One turn moves every row onto another: examples first, then more rows asked:
suba: -.10; -.01; .19; .09; .22; .18; .18; .26; .01; -.23; -.05; -.25; .13; -.27; .04; -.01; .01; -.11; -.17
Selit: .18; .05; -.11; -.03; -.09; -.28; -.19; -.33; -.21; -.07; -.05; .26; .16; -.08; .00; .11; -.03; .12; -.04
lusu: .32; .04; .10; .02; -.18; .05; .04; -.47; -.26; .11; -.24; .01; -.09; .04; -.09; .14; -.06; .01; -.04
gep: .01; .04; -.03; -.15; .08; .27; .18; .23; -.05; -.18; .27; -.10; -.24; -.24; .06; -.16; .13; -.10; .05
Vifut: .29; .21; -.08; -.09; -.03; -.10; .02; -.27; .20; .29; -.22; .14; .04; .08; -.19; .01; -.25; .06; -.13
maza: -.14; .11; .13; .11; -.24; -.07; .29; -.03; .16; .12; .01; .19; -.14; .11; .07; .21; -.38; -.08; -.04
pud: -.08; .07; .05; -.03; .00; -.15; -.08; -.45; -.29; -.12; -.17; .01; .18; -.10; .00; .06; -.08; .24; .09
bofo: .16; .16; .06; -.03; .33; .05; .08; -.49; -.06; .08; .06; .09; -.04; -.15; -.10; .08; -.04; .01; -.40
beme: -.15; .02; .12; -.25; .15; .10; .07; .08; -.25; -.13; .38; -.15; -.02; -.29; -.01; -.14; .07; -.06; -.10
zisar: -.03; -.01; -.06; -.02; -.19; .41; -.01; .07; .08; -.16; -.16; -.20; .03; -.16; -.06; -.18; .16; .26; .11
Mep: -.10; .00; .27; -.07; .22; .31; .16; .07; -.28; -.11; .09; -.28; .06; -.23; -.15; -.11; .00; -.01; -.22
rituf: -.15; .33; .00; .13; -.03; .08; .14; .28; .31; -.02; .14; -.23; -.09; -.02; .15; .01; .07; -.06; -.20
dusoz: .04; .02; .03; -.06; -.23; .05; .08; -.47; -.38; .01; -.06; -.02; -.01; -.03; -.13; .06; .02; .14; .22
dopib: -.18; -.03; .04; -.13; -.20; .05; -.06; .00; .21; -.10; -.09; -.33; .06; -.24; .20; -.07; .15; .05; .13
bogel: .02; .13; -.13; .09; .04; -.01; .17; .07; .16; .06; -.05; .29; -.14; .07; -.22; .01; -.44; .21; .02
reg: .15; .03; -.03; .00; .01; .01; .17; -.36; -.14; .10; .32; .20; .12; -.13; -.24; .20; .12; -.13; -.28
totuk: .11; .12; -.01; -.06; -.38; -.01; .08; -.21; .07; .21; -.07; .43; .06; -.02; .01; .19; -.11; .04; -.25
nef: .02; .47; .06; -.20; -.07; -.08; -.04; .25; .10; .07; -.06; -.12; -.33; .09; -.06; .05; -.14; .03; -.26
Rol: -.03; .20; .04; -.06; -.28; -.03; .07; .44; -.01; .05; -.08; .06; -.08; -.09; -.29; .27; -.05; .09; -.30
Femug: -.03; .07; -.13; .08; .01; .22; .21; .38; .23; .06; .02; -.09; -.24; -.31; -.14; .10; .07; .18; -.15

Selit moves to suba
pud moves to Mep
dopib moves to bofo
Where do these go?
Rol moves to maza
Vifut moves to Femug

